128 stands for zero in the data rows.
Here are some points:
[129 125 120 129 134 108 137 119 137 137 145 140 143 117 144 109 140 145
 120 153 115 110 117 107 135 120 133 148 122 154 134 129 125 129 122 111
 120 125  97 135 118 132 116 136 145 118 150  96]
[162 111 148 144 122 120  87 140 128 149  84 109 156  81 165  92 127 143
 101 124 176  90 122  72 146 153 125 157  91 119 147 113 141 119 120 124
 128 134  95 178 138 148 105 146 110 164 150 126]
[188 140 173  27 200 138  44  96 206 190 218 104 224  57 175  47  62 102
  68 198  86  73 131 221 145 120  89 104  36 142 226 100 200   7 155 153
 113 131 187  95 171 175  84  69 160  93 188  21]
[140 142 104 155 156 158 143 133 138  96 152 165 106 147 119 131  97 136
 149  99 114 118 178 122 116 103 111 168 142 133 124 140 101 185 168  84
 161 104 187 107  84  76 146  96 138 127  80 131]
[ 80 130 117 125 121 138 121 136 118 151  48 126 102 128 121 129 115 143
 144 140 125  83  57 110 110  97 133 200 110 194 114 136  94 164  81  81
 177 110  87 127  93 170 102 177 173 119 126 102]
[124 147 103 139  91 110 157 123  76 138  78 115 155 126 166 125 106 140
 154 147 179 122  80  92 133 142 135 154 134 184 116 103 108 160  83 108
 106 143  97 161  85 155 109 204  93 125 154 136]
[161 127 127 128 145 120 118 130 143 125 187 144 105 144 130 127 124 122
 129 120  87 112 173 129 137 124 123 107 145 102 135 130 143 119 166 123
 140 103 172  96 135  96 111  95 146 119 104 119]
[151 122 143 156 110 122  88 145 119 151  77 107 159  78 163  91 137 146
 108 122 178  89 121  66 139 158 115 170  87 127 137 111 143 132 117 127
 134 131  88 176 134 151 107 155 108 174 141 126]
[135 152 143 146  82 128 100 122 134 163  92 127 150  90 138 101 134 174
 100 137 151 112 111 125 104 149 107 167 119 162 114 112 150 117 132  88
 112 122  80 149 147 170  97 169 110 152 137 110]
[136 149 127 158  93 118 137 110 135 156 110 132 126 118 146 101 109 172
 125 117 145 104 136 117 136 145 114 177 110 178 107 118 123 161 127 103
 132 127 108 115 121 117 111 138 102 161  95 139]
[148 108 124 202 115  95  98 184  54 128  18  97 142  69 151 119 141 125
 159  60 227  86 137  57 119 217 116 198  57 130 155 126  91 157 112 170
 105 126  90 199 135 141 175 189  97 205  91 134]
[127 122 123 125 163 122 105 158 111  84 116 125  87 165 100 171 190  15
 178 101 109 155 120 117 123 113 137  28 166  43 127 174 123  91 110 183
 160 126 178 122 111 120 163 106 158  96 107 118]
[111 139 128 118 128 131 166 120 109 109 120 127  98 183  96 183 120 144
 162  92  95 160 131 199 126  74 149 109 180 159 116  90 124 116 141 106
 137 115 138  64  95 105 158  94 146 123 112 169]
[ 93 158 103  74 118 153 176 147  89 101 134 120 100 200  62 222 125 122
 169 104  87 200 115 248  96  80 144  86 182 123 146  83 133 107 145 100
 119 128 159  84  97 134 157  89 149 103 127 156]
[141 141 133 131  73 131 124 126 119 160 103 118 115 119 126 146 110 186
  82 125 144 130 100 181 103 165 114 151 135 166 105 103 154 114 151 104
 102 138 113 118 141 146 118 151  93 152 101 150]
[125 123 132 173 130 118 114 144 106 145  93 135 114 101 153  88 132 152
 154  94 164  85 132  86 130 156 113 189 104 157 120 133 112 169 139 115
 129 118 127 122 107 106 122 155  98 161  98 141]
[132 151 100 109 159 148 123 165 100  89 154 123  88 162 102 169 135 111
 140 122 101 172 131 156  94 136 122 103 148  94 132 129 109 129 121 143
 126 127 157 130 123 136 118 109 140  95 120 145]
[145  92 151 141 147 133 115 135 131 115 124 120 141  60 160  95 140 147
 108 139 121 114 133  94 131 147 135 166  83 147 107 148 115 132 141 121
 137 109  78 176 133 115 149 126 148 145 151 101]
[141 151 111 141  94 111 129 125 117 136  94 104 128 147 152 131 109 162
 117 114 165 119 136 145 105 183 109 185  89 133 139 110 115 149 104 116
  97 148 108 147 155 142 109 163  90 180 117 115]
[122 120 137 133 123 119 132 117 141 145 142 133 126 108 136  96 141 164
 104 128 102 121 128 134 112 148 111 154 117 161 105 132 116 139 136 121
 131 124  97 128 151 130 114 117 125 140 124 128]
[153 127 133 173  95 124 106 139 124 155  80 105 160 112 157  90 153 138
 108 133 182 127 118 142 117 155  97 165 130 124 121  99 139 110 108 111
 105 152  72 165 172 190  88 172 107 181 147 130]
[ 49 126 116  58 167 155 178 176  93  33 146 111  91 226  77 210 191  37
 125 143  95 239  96 165 109  80 150   0 207  15  82 187 101  78 125 205
 142 179 160 129 156 116 198 125 147  76 104 169]
[134 119 149 143 129 139  94 150 178 127 133 123 145  76 148  69 166 141
  95 148 104 110 147  72 140 117 108 126 116 123 128 145 147 107 121 137
 155 126 102 144 165 144 102 133 130 145 113 107]
[142 151 143 156 112 123 141 107 171 140 140 123 136 127 147 102  98 145
 107 126 125 121 135 120 134 145 117 153 110 150 122 131 125 145 117 103
 133 109 136 122 139 115 112 112 133 126 111 116]
[119 143 138 132  90 123 112 138  82 156  78 120 129 122 119 120 125 149
 116 115 142 116  86 146 108 134 115 169 135 168 122 105 158 133 116 104
 136 150  93 155 141 152  97 167 112 156 130 155]
[ 27  98 125  49 149 112 210 149  95  26 148 140 126 255  89 212 178  50
 129 148  63 230  83 220 108  85 189   0 186  18 120 172 106  68 150 153
 121 167 160  64 184  82 214  97 189  45 197 152]
[141 120 117 141 146 146 118 105 159 109 189 136 109 138 119 114 124 103
 143 122 108 135 183 132 126  98 118 116 134  99 147 147 123 141 153 100
 148  93 168  89 125  80 150  79 146 108  93 131]
[148 110 133 169 107 107 114 130 137 159 130 142 127  78 154  99 108 135
 104 141 172  95 132  97 142 177 127 158  85 162 109 155  99 161 129 114
 124 129 100 138 129 105 141 132 117 146 103 121]
[150 153 116 139  88 119 105  82 166 169 114 137 189 109 144 108 126 163
 101 131 143  99 155 110 135 113 111 157 106 131 138  88 157 126 145  79
 136 100 112 151 153 144  69 133 134 157 165 106]
[121 122 111 144 163 146 139 142 111 105 160 128  92 142 122 128 134  96
 166 105 101 130 149 112 114 121 120 127 151  99 118 152 106 154 147 138
 146 124 169 101 101  92 147 104 133 113  87 153]
[156 144 145  64 150 135 143 130 114 105 153 150 132 184 125 135 110 118
  79 129 110 132 138 118 141 102 148  83 175  93 114 124 142 106  97 147
 128 144 169 122 177 135  80 119 120  72 193 120]
[111 152 113 104 142 139 124 142  88 105 124 145  97 162  91 169 137 125
 132 105  93 157  83 166 104 121 116  94 180 119 117 125 136 119 122 104
 156 136 141 119 118 137 120 125 142 105 125 180]
[142 143 155 142 107 118  89 159  88 103  24  83 122  86  91 144 148 115
 113  98 198 125 102 109 128 192 121 129 113  87 116 131 121  92 118 188
  80 169 110 195 156 160 144 186  91 191 135 166]
[117 114 129 139 171 126 107 178  67  79  73 118 106 135  96 159 164  73
 166  86 143 159  86 113 113 159 132  89 142  65 137 125 118 121 101 197
 128 156 154 187 106 155 131 157 148 119 158 157]
[190 130 170  12 224 144  51  83 202 182 234 107 208  78 175  71  63 108
  73 211  65  77 124 217 158 103 110 105  49 138 215  93 208   0 134 125
 115 132 205 100 165 181  98  49 180  60 190  10]
[118 168 118  89 109 163 147 136 104 115 153 125 105 182  71 204 108 132
 132 104 109 176 111 248 109  89 153  97 169 140 138  85 142 106 147  95
 116 109 159  89 114 129 155  93 143 102 119 151]
[114 131 111 148 119 108 148 123 119 148 114 139 129 124 149 114 139 150
 138 139 130 122 109 116 125 128 129 160 131 176 120 129 110 156 108 114
 125 136  91 135 108 136 116 145 126 128 129 112]
[108 128 127 204  68 130 151  95 131 202  82 130 124  80 146  99 122 214
 134  96 154  76 146 108 114 127 124 235 112 219 122  99 118 191 132 121
 137 111 103 101  78  88 145 129  82 185  63 136]
[161 144 127 138 100 117  79 103 157 159 107 146 146 135 134 104 106 159
  76 154  95 141 143 139 135 131 121 149 125 151  99 105 184 110 124  96
 110 115 114 157 183 159  96 136 122 128 131 124]
[161  89  88 164 163 132 178  99 155  89 194 131 107 197 138 135 127  56
 188 106  98 172 198 200 170  64 127  92 188  86 161 129  95 145 113 106
 154 118 166  77 153 103 167  80 152 110 110 122]
[ 97 130  97 203 107  93 142 128  98 179  73 117 110  93 177 107 137 213
 140 111 161  98 118  91 125 178 111 237 107 220 130 117 109 205 130 110
 127 133  49 103  90 116 145 168 107 203  65 113]
[166  89 149 189 113 110  80 166  85 143  38  98 149  46 162  98  97 117
 123  90 226  80 111  39 156 215 129 171  41 136 134 130 103 160 106 162
 123 139  99 191 126 144 158 174  85 188 112 161]
[110 131 105 124 161 163 147 168  91  96 143 126  67 200 101 157 139 105
 146 100  90 167 116 162 105 102 121 106 186 113 120 135 114 145 133 151
 158 144 158  71 102 104 151 111 140 107  75 189]
[138 105 118 169 138 114 120 141 124 150 117 130 153  79 171  89 131 143
 130 130 161  79 128  65 145 147 121 182  86 153 139 136 113 158 126 113
 139 111  93 151 110 122 125 141 122 148 130 107]
[174 121 146 149 126 114 115 127 143 109 118 133 153 110 141  97 120 112
 118 107 158  97 163  80 155 138 123 130 114  89 140 117 128 126 111 129
 122 125 145 161 151 126  83 137 113 134 151 130]
[136 135 117  97 142 127 158  96 143 105 175 151 116 191  90 173 118 122
 153 119  68 159 163 197 125  45 147  78 176 109 136 106 132 107 153  83
 141 102 170  97 125 120 127  77 164  89 166 123]
[ 75 153  86 115 129 169 185 134  71 122 170 130  95 198  92 186 137 109
 182 100  88 194 101 233 122  41 180  64 212 176 159  86 103 160 126 103
 112  87 141  68  67  77 195 116 143  83 107 145]
[ 88 151 130  87  97 122 117 155  63 103  98 134 122 187  83 223 153 130
 129 124 114 167  54 220 107 112 144  77 153  96 139  94 156  85 129 142
  98 152 159 112 142 154 139 108 184 152 143 168]
[160 146 130 102 141 127 102  84 179 133 150 171 128 120 109 131 100 170
  73 121 100 117 168 150 114 114 112 116 129 130 108 132 163 115 138  75
 142 120 119 138 151 141  93 111 128  95 146 120]
[110 156  99 179  71 121 140 111 140 175 104 121 142  95 149  87 123 164
 127 119 165 111 131 108 121 168 101 203  89 193 121 127 112 193 119 107
 133 120  78 110 103 129 123 159  91 169  78 128]
[114 158 144  75 150 138 107 178  87  63  91  95  90 156  54 197 165  83
 116 110 115 192  81 178 127 127 140  42 165  57 117 142 138  52 116 195
 106 179 166 171 144 163 136 144 139 123 147 178]
[131 117 123 167  90 117 131 111 170 192 106 110 139  81 162  92 113 211
  97 147 155  84 136 120 127 157 113 205  90 186 130 139 144 139 164 107
 113 115  74 100 128 133 101 142  91 177  94 108]
[104 154  89 161  99 116 128 144  86 154  79 125 129 113 143 106 141 172
 147 123 158 112 107 125 103 142 108 203 118 182 117 111 117 150 124 124
 128 140  91 110 105 128 107 182 102 154 112 124]
[103 129 149  51 136 140 152 127 135  93 156 154 145 187 133 120 133  97
  95 144  88 158 125 148 121 117 150  36 194  89  90 134 141 115  97 138
 142 149 160 100 183 116 102 113 146  73 201 132]
Then 16 other points, each followed by its number:
[109 167 151  63 159 146 122 169  83  63 124 116  85 169  55 200 162  80
 118 114 105 193  85 172 119 107 144  29 183  54 110 151 130  48 108 194
 105 181 153 178 145 157 147 140 138  96 131 175] 0
[141 157 128 135  68 124 111 120  98 161  81 107 162 111 117 124 107 154
 120 138 179 112 111 109  90 182 110 176 111 137 135 101 128 126 106 118
  77 140 112 169 147 158  97 182  71 154 164 125] 1
[ 66 133 106  90 141 135 183 147 108  79 134 144 103 206 106 173 152  92
 150 145  86 182  83 171 107 127 155  54 185 105 121 126 125 113 121 132
 140 135 158  91 124 119 144 121 157  87 152 153] 2
[122 140 126 169 108 114 150 115 124 181  85 123 128 102 163 111 115 193
 145 102 153 121 134 122 143 126 103 201  95 214  97 101 119 192 132  96
 124 113  96 110  87 104 140 133 114 167  86 132] 3
[121 128 121 137 130 139 157 113 156 133 153 137  91 149 117 135 116 142
 145 102  99 143 150 152 127 107 128 131 135 158 124 133 110 165 136 125
 145 115 139  65 111  88 158  79 141 128  66 150] 4
[ 63 106 122  39 135 117 168 167  94  76 160 130 124 246  97 200 163  82
 129 148  72 189  95 213 109  95 180  10 180  41 130 140 128  78 140 165
 113 153 177  73 148 111 172  80 179  73 183 138] 5
[126 106 128 133 131 123 136 125 141 124 129 142 150 121 151 100 158 142
 118 150 133 116 127  84 148 117 128 139 145 152 120 127 126 135 115 116
 124 131  86 141 117 120  77 126 136 122 154 101] 6
[165 154 164 128  90 129 102 113 147 123 116 140 152 109 154  88 122 159
  80 145 141 101 152  92 155 137 114 131 131 136  89 115 142 119  93 128
 144 143 120 139 172 150  51 150 106 136 152 130] 7
[125 112 152  86  91 147 131  78 173 109 157 172 106 119 112 164 126 166
  73 136  95 127 140 190  96  72 154 133 183 111  96 118 182  99 175  55
 100 128 122 164 155 155  66 100 126 105 188 112] 8
[113 123 138 152 133 133 127 121 155 156 146 136  86 122 121 111 140 162
 100 122  96 117 122 142 104 122 109 166 132 164 120 137 132 147 141 114
 141 121 114  87 122 115 131 112 130 140  80 147] 9
[150 154  56  85 201 141 104 171 113 110 144 178  73 142  80 154 110 108
  98 101 108 131 169 115  82 185 108 101 124  98 128 178 133 144 135 112
 171 161 126  82 105 110 141 109 110  87  86 197] 10
[165 122 136 147 128 135  88 128 148 140 115 126 142  89 126 107 117 109
 110 107 146 115 164 114 120 160 117 137  92 106 134 151 138 116 134 137
 112 108 119 168 162 131 118 140 116 137 145 102] 11
[ 97 140  98  98 104 151 175 144 127  82 179 130 107 185  81 191 148  69
 154 139  74 196 137 185 111  63 142  40 208  93 135  99 154  75 130 129
 135 139 144 102 122 115 147  93 165 109 129 162] 12
[121 108 105 169 177 139 134 153  95 117 133 130  83 128 133 119 133 129
 168  78 126 114 146 113 119 126 116 163 120 138 124 151 104 173 154 138
 156 110 156  79  96  80 164 107 137 135  69 155] 13
[ 93 131 141 113 187 140 118 177 114  57 136 128  99 170  91 167 194  47
 183 101  96 181 125 107 123 103 146  21 185  47 125 155 137  93 102 187
 154 145 170 129 103 126 164 133 142 101 106 152] 14
[172 120 148 161 139 121 106 121 161 118 140 145 138  95 137 100 130 118
 121 103 136  97 182  94 148 130 117 130 105 101 139 144 127 126 128 132
 137 106 147 140 150 107 113 106 138 132 123 120] 15
Which of these numbered points is nearest to each point below, ignoring the 2 directions in which the first points spread most? Its number follows each.
[122 152 128  72 134 129 158 117 103 124 162 133 104 173  81 171 106 119
 161 111  83 147 159 199 136  55 154 108 169 125 134 107 129 118 152  75
 153 118 162 105 115 101 135  94 164 101 144 147] > 3
[149 162 170 109 122 137 113 111 157 125 137 149 136 129 119 101 126 158
  92 157 108 124 159 140 129 145  98 126 130 133  74 132 143 123 103 116
 145 140 117 128 166 139  76 110 123 140 129 127] > 7
[124 117 146 109 199 124 107 152 131  81 148 120 111 131 100 150 183  46
 172 115 105 157 140  85 130 112 145  50 153  47 142 165 144  93  94 185
 139 127 166 152 122 113 167 114 153 106 114 125] > 14
[178 106 178  78 126 121  71 114 189 155 128  87 196  46 145  48 122 121
  36 138 147  93 118 111 161 141 112 128  78  98 161 120 175  79 119 183
 100 170 115 183 170 176  91 131 125 180 178 106] > 0
[179 149 160 142 123 129 114  90 169 115 145 164 122 132 138 108 126 159
  86 139 116 113 179 144 151 102 111 116 158 128  88 121 126 110 108 112
 150 130 125 123 179 133  73 112 125 133 134 128] > 7
[153 132 151 127  87 139 107 121 160 144 124 137 167 103 117 101  98 154
  89 126 142 104 166 123 133 149 129 144 121 126  87 132 154 107 148 109
 124 123 117 158 142 142  53 155 116 131 172 123] > 7
[104 123 194   2  81 139 201   0 238 150 208 135 218 122 106 172 100 132
 115 245  99  67 159 239 141  91 200  89  77 114 169 122 146  30 159  74
  77 157 141  90 150 140 126  26 154  77 235  19] > 5
[110  98 171   5  98 117 202  22 195 155 197 123 165 167  88 136  86 137
  98 225 139 111  89 255 142  59 183  61  95  99 162 127 138  31 145 125
  91 172 146  93 173 151 162  37 166  74 198  53] > 5
[141 130  69 152 135 111 156 143 130 126 132 145  92 138 126 127 102 119
 121 154 138 133  78 131  94 151 109  81 176 159 108 146 129 129 131 124
  92 128 138 109 130 158 126 153 114  95 131 125] > 2
[140 151 119  93 136 144 162 104 131  95 158 160 110 206  76 198 102 143
 160 106  66 167 164 216 112  37 158  88 200 114 124  95 118 114 163  66
 143 100 173  98 104 116 139  77 160  93 138 134] > 3
[134 106 101 174 178 139 127 148 105 127 132 135  84 125 127 122 126 134
 157  71 126 108 171 119 122 111 103 176 125 137 119 143 111 169 167 129
 161 105 152  90 102  74 156 103 141 135  81 150] > 13
[ 91  70  81 221 147  91  85 129  93 192 173 124 198  91 160  74 168 177
 177 190 130 143 145  84 120 124  95 196 117 181 173 153 105 168  90  92
 105 145  52 167 103 120 104 105 106 132 122  58] > 6
[164 145 172 151  88 108 136  78 177 107 145 143 129 136 121 123 117 166
  66 121  93 111 165 131 161 102 129 108 122 120 110 126 145  96 153  83
 124 125 113 131 170 125  72 140 139 119 130 129] > 7
[160 161 144 115  82 118 122  64 158 147 113 134 143 113 115 147  93 195
  89 139 137 117 153 177 123  97 120 143 134 161  96  92 163  85 155  64
 113 129 114 153 148 162  82 133 123 127 178 112] > 8
[144 130 122 160  98 111 127 112 128 165  89 111 154 100 166  92 117 166
 113 159 157  90 114 101 131 146 119 177 111 158 124 121 141 121 136  99
 120 119  80 135 128 162 103 173  95 158 138 108] > 2
[167 101 183 106 113 124  67 124 179 163  92  89 190  26 145  56 134 124
  47 124 162  93 115  99 151 155 108 134  64 105 161 124 163  95 121 203
  98 163 112 192 164 167 108 140 115 193 160 111] > 0
[196  95 200  64 160 119  74 115 184 159 136  90 174  65 136  64 112 123
  51 143 135  98 116 157 148 127 113 109  76  92 185 131 171  50 116 177
  80 168 141 162 168 168  98 106 146 150 179  90] > 0
[119 105 105 171 171 147 134 153 106 119 145 125  75 137 128 128 124 110
 179  79 127 128 155 111 127 126 109 154 111 133 119 158  99 189 160 145
 156 113 164  74  89  67 176 100 139 129  45 164] > 13
[127 107 101 167 182 141 131 151 101 123 141 133  82 125 134 113 132 121
 162  75 117 113 165 104 124 111 111 161 132 130 119 152 107 183 156 145
 161 110 150  85  94  73 165 105 147 128  77 151] > 13
[141 152 132 104  77 122 139  52 158 111 137 145 138 135 104 136 108 174
  98 145 121 139 158 186 135  59 139 117 164 139  95  86 152 124 146  38
 126 126 125 136 118 141  99  99 139 121 164 108] > 8
[149 138 140 115  81 120 116 120 104 144  84 115 155 122 139 122  98 148
 103 150 180 115  84 115 123 160 126 144 129 144 128  95 148 109 107 100
 100 143 109 176 136 177  86 184  96 131 190 132] > 1
[124  91  87 203 175 140 128 149 110 127 151 136  88  94 156 102 133  95
 191  63 155 100 172  60 124 138  98 180  84 131 140 181  77 226 158 165
 172  95 169  96  72  46 183  90 146 128  29 151] > 13
[126 156 128 152  97 122 118 116 133 174  98 125 133 112 154  97 117 173
  98 128 147 115 116 109 122 164 107 161 116 165 118 141 127 147 102 100
 134 137  91 136 130 142  78 159  97 149 114 135] > 2
[118 132 126 156 127 128 164 107 149 116 149 136  88 160 125 128 124 143
 139  99  84 140 154 127 142 109 128 124 127 146 115 145 101 176 144 112
 143 117 128  77 114  87 141 101 151 124  66 151] > 4
[186 141 178  39 176 125  90  62 206 165 222 138 193  92 151 101  48 143
  76 189  81  75 137 224 158 129 115 100  84 155 185  96 195  15 139 115
  95 130 188 121 166 161  78  53 167  78 169  44] > 2
[118 122 116 140 139 146 155 101 157 129 158 148  90 153 115 146 119 150
 152  87  91 148 167 156 129  72 128 144 143 158 130 119 114 179 146 117
 158 100 144  67  93  88 159  68 150 119  71 149] > 4
[140 141 124  79 112 128 161  66 153  98 141 143 114 190  80 177 107 140
 132 103  61 162 166 236 148  41 170  69 189 111 117  89 141 123 142  73
 147 110 147  93 133 126 126  75 175  97 165 117] > 3
[ 95 122 128 112 175 144 149 162 110  62 126 121 100 182 114 175 195  38
 167 112  98 193 116 126 113  84 158  15 195  42 121 155 136  89 105 188
 159 139 164 128 120 106 179 126 136 105 103 153] > 14
[177 105 182 107 108 124  70 111 173 166 101 106 186  41 146  63 133 113
  45 130 155 104 111 116 156 143 123 111  86  98 159 115 164  80 120 182
 104 165 121 181 167 165  90 139 120 186 175 117] > 0
[112 143 123 131 133 148 124 124 148 117 166 144  90 162  97 137 147 139
 134 125  69 172 129 175  95 100 108 116 190 139 128 133 131 144 147  94
 157  98 132  99 123 122 113  98 160 100 133 124] > 9
[154 107 132 145 130  97 137 139 134 146 133 131 154  88 155  96 127 142
 120 143 150  88 124  60 162 144 129 176  97 156 136 144 103 161 131 103
 123 115  94 148 115 115 132 140 126 118 139  91] > 6
[118 179 134 100  71 125 130 120 107 161  62 120 180 128 105 120 107 159
 121 158 169 146 102 164  98 181  98 172 102 158 109  77 140 144 102  89
  92 150  75 187 132 189  79 176  85 173 166 127] > 1
[165 114 134 176 144 121  95 134 127 132 116 141 126  82 135 103 116 140
 121  89 158  83 178  92 141 152 111 170  85 125 121 156 117 144 141 130
 135 111 131 152 135 106 133 126 122 145 107 122] > 15
[ 16  81 159   0 105  93 239  26 203  97 187 160 208 209 102 204 135  76
 165 223  65 142 132 249 126  91 238   0 148  45 169 135 100  69 155 104
  99 163 166  69 154  81 208  33 181  22 255  41] > 5
[149 158 183  62  70 125 120 100 114 157 116 127 159 135 129 102  95 172
  69 156 141 104 137 127 161 124 140 150 135 158 103  91 171 111  98 106
 114 171 109 151 182 165  38 161  93 130 217 120] > 7
[151 112 120 167 136 115 109 120 141 141 151 135 122  86 152  98 105  96
 141 117 173  91 156  81 136 150 129 153  86 129 143 155  94 172 123 123
 136 111 137 112 116  78 124 108 136 131 101 122] > 15
[166 110 133 158 137 126  84 132 141 137 110 126 140  78 133 104 118 107
 122  99 148 112 162 101 123 164 112 143  79 105 141 157 133 126 132 145
 124 106 124 169 156 125 129 138 122 142 140 107] > 11
[133 142 127 164 101 114 132  98 159 152 124 142 137 127 152  95 103 157
 130 133 129 105 139 107 130 142 111 154 110 174 110 117 115 165 124 106
 136 122 112 103 126 117 125 112 126 163 101 131] > 4
[150  87 138 106 164 162 120 165 123  81 119 130  84 121  77 146 143  89
 134 107 114 174 145 137 135 177 130  56 142  62 116 151 129 113 111 204
 121 130 153 182 147 116 134 140 160 116 149 120] > 11
[167  91 116 130 123 116 172 106 133 131 112 142 146 111 155 101 143 134
 139 166 173 108 123  84 153 165 150 138 139 144 137 105  92 170  79 130
 117 117  91 180  95 162  98 181 138  94 185  64] > 6
[130  97 105 233 146  95 113 135  92 175  62 127 123  55 171  60 130 149
 168  56 206  41 163  49 136 171 103 243  47 176 139 156  93 236 159 150
 148 104 116 118  90  74 177 152 119 186  63 144] > 13
[121 132 137 177  96 114 128 107 115 190  71 118 136  89 167  76 105 207
 140 111 163  79 147  74 131 148  94 227  91 208 113 112 111 190 143  95
 117 139  80 102 105  98 120 161  72 200  90 142] > 3
[120 122 109 186 132 122 111 122 162 162 125 138 112 139 158  87 149 141
 120 144 103 137 115 123 106 140 105 178 130 168 135 128 132 163  99 110
 123 127  93 123 152 132 125 124 138 139  87 123] > 9
[136 101 120 211 129 113 125 139  90 174  81 123  96  75 146  80 128 174
 148  74 184  66 170  73 129 155 101 246  73 194 135 139 117 211 165 129
 140 119 103 118  99  68 139 142  97 191  69 154] > 13
[141  93 109 169 181 158 128 131 120 122 169 136  80 143 125 131 119  96
 186  65 119 138 193 133 120 102 100 144 130 112 133 146 105 177 160 133
 164  68 175  76 100  57 190  83 149 125  46 164] > 13
[116 105  82 185 157 138 180 166 123 130 118 128  69 178 147 133 153 142
 159  83 131 133 147 189 110 126 113 174 183 183 133 107 110 169 128 126
 154 155 106   6 104 108 168 106  99 168  42 189] > 4
[115 106  96 166 162 150 157 137 122 114 173 140  91 124 134 119 118 101
 190  79 120 127 168  90 132 111 107 144 107 135 131 153  97 201 158 149
 158 104 173  81  88  60 171  84 146 122  54 144] > 13
[197  98 138 146 115 110 123 129 114 100 126 142 117 125 162 101 144 124
 101 178 123  98 138 112 121 142 123 153 150  99 114 128  94 157 126 136
 149 131 115 191 103 139 107 144 152 105 134  97] > 6
[113 146 104 186  83 108 133 124 126 171 106 126 119  93 145 104 133 197
 122 119 146 111 125 109 117 182 108 215 116 209 124 118 119 189 135 104
 123 125  70  92 115 115 131 154  98 184  70 127] > 9
[114 149 115 100 122 153 166 137 112  89 166 117 101 211  91 208 148  78
 164 124  74 202 122 184 129  44 143  49 189  93 140  94 132  86 136 142
 138 119 161  80 105 121 167 110 145 109  99 173] > 12
[157 124 101 124 149 109 117 105 115 141 132 157 169  80 137 111 121 156
 116 128 142  75 137  41 143 140 115 152 113 121 139 152  99 161 117  67
 135 119  88 157 118 120  95 164  99 123 144 134] > 6
[123 113 146 113 188 139 113 160 126  93 139 115 105 146 101 158 177  49
 171 104  99 167 144 104 130  85 139  52 162  53 141 155 145 102 113 180
 137 130 180 140 116 114 159 120 139 107 105 130] > 14
[145 154 117 151  62 115 121 122  99 156  70  90 169  89 160 109  98 173
 119 146 204  88 108  81 126 191 115 213  94 172 121  91 124 140 121  98
  86 140  80 174 127 154  96 204  66 165 143 121] > 1
[137 154 109  89 130 131 151  89 132 115 139 143 126 174  88 189 111 151
 144 116  86 155 136 219 107  57 150  89 169 118 139  85 152  83 162  58
 133 110 154 137 115 150  97 100 165  91 197 106] > 8
[ 79 121 141  99 202 133 150 146 133  72 126 120  96 176  95 165 172  41
 180 139 102 172 126 102 113 119 152  32 150  46 124 185 126 103 110 178
 174 127 176 130 138 104 173 129 151  86 138 132] > 14
[133 152 108 121 124 145 159 139 123  99 189 109  92 194  86 202 131 120
 145 123  69 176 155 176 133  50 137  86 200 113 158  82 153  69 162 119
 145 115 156  47 112 129 150 105 148 113  97 157] > 12
[121 105 113 169 169 148 137 162 108 107 164 134  84 153 103 142 109 123
 163  81 117 136 164 136 111 133 131 134 126 137 120 154  96 158 154 146
 162 102 158  78  83  83 159  84 144 120  86 163] > 13
[136 130 137 173 103 116 117 108 143 156 120 140 123  92 143 104 109 189
 102 111 145 101 147 109 135 140 113 207 106 180 105 124 124 169 159 104
 131 115  98 124 117 112 120 125 103 160 101 132] > 9
[171 139 159 114  79 100 113 106 150 169 164 150 114 129 146 118 121 182
  87 132  94  88 158 151 135 151 127 135 130 150  95  93 170 117 163 133
 110 130 135 107 144 127  61 109 119 151  99 115] > 9
[132 134 128 179  89 113 141 108 118 169  79 128 132  99 163  88 104 188
 132 114 169  88 132  93 135 151 115 208  96 203 107 115 114 176 132 105
 125 132  92 117 104 111 115 155  92 178  89 140] > 3
[163 120 152 159 102 124 114  91 176 158 142 146 121 108 143 109 109 175
  85 127 133  97 164 134 151 129 125 160  97 153 106 121 146 130 153  99
 142 113 114  98 147 111 111  96 125 145  95 137] > 4
[ 89 116 184  18  58 136 213   0 223 158 185 142 206 121 105 187 102 149
 126 230  91  81 148 253 133  76 221  93  77 142 153 143 142  65 157  72
  69 151 119  80 135 137 154  34 162  86 210  26] > 5
[158 153 112 172  55 109  97 128 109 168  78 113 167  88 148 107  94 126
 118 126 223 101 115 109 117 197 120 178  70 133 146  99 112 159 116 124
  83 129  96 171 149 152  96 179  81 195 142 129] > 1
[ 91 107 107 110 117 136 185 135 150  96 154 124  99 213 113 160 159 100
 144 136  67 186 139 185 111  76 164  60 196 118 139 140 108 125 126 136
 135 126 151  13 134  93 190 102 131  98 105 138] > 4
[137 138 131 108 127 135 141  99 143 102 137 136 112 184  79 192 109 161
 131 104  85 161 162 215 115  43 151  96 184 151 107  92 137  92 150  83
 144 106 137 104 120 134 120  83 157  95 165 138] > 3
[114 106 115 158 166 149 134 133 128 115 148 137  95 157 125 116 134 114
 155  99  90 122 160 142 124 101 122 138 139 107 138 164 122 175 157 144
 145 121 161  78  87 105 165 115 145 118  81 172] > 13
[158  91 123 182 147 119 102 163 116 149 121 123 143  89 158  83 119 143
 138  93 178  87 176  30 167 168 120 193  71 146 134 133  84 202 116 180
 162  94 114 132 114  82 125 128 110 167 116 148] > 15
[130 109 108 124 121 105 148 126 136 126 137 130 158 122 161  98 115 121
 136 163 169  98 113  60 166 129 139 147 134 141 136 106 121 140 105 115
 112 132 103 158 135 139 110 173 107 114 179 104] > 6
[143 117 121 166 115 112 125 122 130 163  98 117 147  80 170  95 124 167
 113 145 153  87 125  94 129 156 119 178  99 161 114 134 129 133 145 107
 126 113  77 135 123 143 123 157 108 161 125 112] > 2
[108 166  92 147  89  87 102 168  72 118  28 111 122 139 144 125 129 127
 150 158 227 113  52  75 117 194 109 168 161 134 112  74 138 120 109 160
  77 140 102 189 160 195  86 255  35 147 197 144] > 1
[ 60  99 171  11  77 122 211  15 230 138 208 138 196 187 126 158 122  93
 136 255  76 136 158 248 138 104 204  22 114  69 148 132 132  65 136 100
  86 144 140  66 142 119 159  56 172  84 208  68] > 5
